Each row is where one point has got to under a steady rotation. How many ticks took it there?
The counts run from 0 to 775.
[ 19 -13  11  25 -28  17 -14   6  17 -60  24 -16  -3  12  16  38   7   2
  28  27  23]  619
[ -1   8  26  13 -35  -6  -2  30  50   6  31 -22 -11  26  13 -18 -18  19
 -20  24  23]  577
[-20  -2   2  -3   1 -17  52  25  30  10  26  32 -10  11  28 -10 -41  -7
 -33  11  -4]  529
[  0   2   9  31 -26  -8  12  13  10  16  24 -32 -12  35 -11 -23   6  16
 -54 -19   9]  12
[ 22  -3  18  24 -29   9   6  16   0 -70  23   3 -18   5 -10  43  10  -4
  12  12  11]  637
[ -8 -20 -55  16  -1  -7  31 -13 -13  33  -2  33  -7 -29  24  21 -10   1
  -1  27 -12]  484
[ 22  11 -33 -32  -5 -21   8  -6  26  32 -16  20   8  28  36 -43 -25  -6
  20  14 -10]  174
[ 27   7 -46   1  -1  12   0 -26 -27 -48 -16   4  19  30   3  12   4 -23
  23   2 -24]  688
[  6   4 -11  30 -66 -15   0  15 -16   1  21  -4 -39 -21 -20  10  41  -4
  12  -5 -16]  81
[ 42   0  -9   8 -15  -1 -18  11 -17 -69   7   5  16   5  19  29  19   9
  12  -3  42]  631
[  3 -16  29  29  -4   6  31   6  12 -26  40  32  -9  -1  -8  33 -20  13
  -8  26  33]  259
[ 36  15 -51   7 -15  -3 -13  -8  -9 -10 -14 -42  14  42   5 -16  11  15
 -23 -19  -8]  357
[ 26 -18 -16   5  -8  -3  26 -21 -37  24   6  48  -2 -11  27   3  23  -3
  33 -30   5]  448
[ 10   7  -6  22 -49  -6   7  17 -15  -1  -1 -17 -15  35 -31 -24  -2   4
 -12 -40 -27]  377
[ 34  24  16   6 -25   1  -3  16  13 -61  27  -3  -9  15  -7  12  44 -15
  21   5  18]  638
[  1  -4 -64   2 -36 -18  21  -3 -20   9 -18  21  -9 -26   7  13 -19  -8
  18   7 -37]  132
[ 18 -16 -31 -24  -2 -15  12  -9  -2   4  -8  26  22  14  53 -17 -36 -17
  29   5 -28]  166
[  2 -52  -2  33 -42   8   1   2 -37 -16  15 -21 -12   4  23  32  20  11
   7 -28   7]  58
[ 13  -2 -28  13  -9   6  28 -20 -30 -43 -19   6   7  28 -15  13 -21 -30
  16 -12 -64]  706
[ 43  47 -23 -18 -10  -8   5  -8 -11 -28  -7   9   8  41 -13 -26  27 -30
   8 -10 -34]  695
[ 38  25 -46  10 -11 -10  -1  20 -25 -48  -2  16  11   5  -8  20  16   9
   0 -24  19]  661
[ 13 -15  -9  -6 -18  10   5 -18  29  28 -13   8   1  19  24  -6 -63  11
  28  44 -13]  193
[ -4 -14 -48  -6   8  -3  18 -14  18  34  -4  18  10   3  44  -5 -18  -4
 -13  43 -14]  514
[ 25  -2  -6  29 -31  19 -20   4   3 -55  16 -16  -1   7   9  35  16   5
  21  29  18]  632
[ -8 -18  17 -11 -22   1  29  -9  28   3   9  19  -3  21  22 -13 -53 -23
  34  19 -35]  185
[ 27  12   1  11 -48   3   2   3 -16  27  -8 -20 -12  29 -20 -40  23   6
  10 -36  -6]  395
[ 16  -7   6  21 -61  15  12  -9 -16  44   2  -1 -40   7 -22 -15  14  -4
  25  -6 -28]  420
[ 38  15 -32   5 -13   1  18 -20 -22  34 -33   5  12  35  -8 -34 -22  14
  -5 -25 -12]  735
[ 37 -13   2  23 -17   8 -10  17  -6 -59  10   1   8   7  20  28   4  19
  13  -7  54]  618
[ 21 -19   5  16  16  13   6  -7  -4 -33  23  31  16   7  18  28   1  17
   1  18  61]  266
[ 13  -4   1   9 -25 -19  32   0 -25  35  14  52 -21 -16  -8 -18  19  -3
  18 -40  -1]  447
[ 14  -3   3  30 -56   7  21 -14 -18  43   4  22 -37  -8 -20  -5  19  -1
  30  -7 -21]  433
[ 15   6 -52  33   9  11  -4   5   3 -30   2 -12  15  14  -3  28   8  23
 -37  36  28]  301
[  3 -42  -6  25  -7   6   6  -8 -14 -26  10 -35  18  40  26  -3  -5  17
 -36 -36  15]  14
[  5 -25  -2  28 -16  25  37 -35 -15  45  -6  13 -15  16 -20   2 -40  20
   5  -2 -11]  767
[  1 -35   3  -2  -4   4   6   1  34 -21  10 -12  19  28  56   9 -39  11
  -2  19  23]  562
[ 23 -39 -10   8 -23  20  11 -33 -45  18  -2  22  -7  -3  19  14  17  -9
  48 -19 -14]  436
[  1 -27  15  19 -55  13   4  -3 -13 -20  33 -13 -26  -1   9  28  52 -23
  28 -12 -13]  72
[ 10 -11 -43  31 -57   2   0   0 -18  11  -4  -9 -23 -26   6  19  32  -1
  19  19 -21]  93
[ -9   1 -37   3 -24  -7  36   0  10  28 -19  26 -13  -6   4  -5 -49  -2
  11  21 -51]  163
[-22   5 -15  -8  -8  -5  32   1  51  26  25  13 -13  10  22  -8 -11 -13
 -14  52 -26]  520
[ 19 -36 -39  36 -53   5 -17   0 -29   8  -6 -34 -11  -1   7  16  30  21
  -6 -12  15]  62
[ -4   7 -61  35 -17  12  -4   3  -3 -34  -1 -46   3  35 -11  15   6   6
 -43  21 -33]  332
[  4 -28  -7  31 -47  14  27  -7 -36  29   0  12 -25 -18 -11  17   0  -1
  30 -26 -26]  428
[ -4   3 -17  26 -59 -15   8  21 -18   6  10  16 -35 -24 -12  12  37  -8
   8  -6 -29]  94
[ 14  21 -15  20 -46   0   8  17  -2  -7  -2 -32 -13  44 -33 -25  15  -4
 -23 -24 -32]  364
[-11 -28  21   5 -23   7   1   3  48 -11  26 -21   0  32  41  -2 -43  -5
  -9  43   6]  563
[ 13  22  -7  -4 -15   5  22  -8  -8 -23   6   7 -10  41 -17 -12   1 -40
  18 -15 -58]  707
[-26  -3 -18   6   1 -23  50  16  18  25  20  47 -16   9  27 -10 -23  -8
 -34  18 -13]  516
[-16 -33  28  35 -33  13  23  16  -8 -25  25 -22 -15  30   0   7  -1   5
 -33 -29  -4]  20
[ -1   4 -22 -23  18 -26  45  13   6  14  18  62   5 -10  38 -15  -4 -13
 -27   3   0]  504
[ 18  27 -12  11 -21  -3  36   1  -7  24 -16   8 -13  35 -39 -31 -27  -6
  -1 -21 -38]  729
[-13  13  -8  -4  -2 -31  29  26  38  26  13  21   1  17  30 -31 -30  11
 -47  14  12]  534
[ 32  15 -41  21 -30  14 -11 -10 -11 -50  -2 -22  -2   7  -5  31  21  -8
  22  34  -8]  658
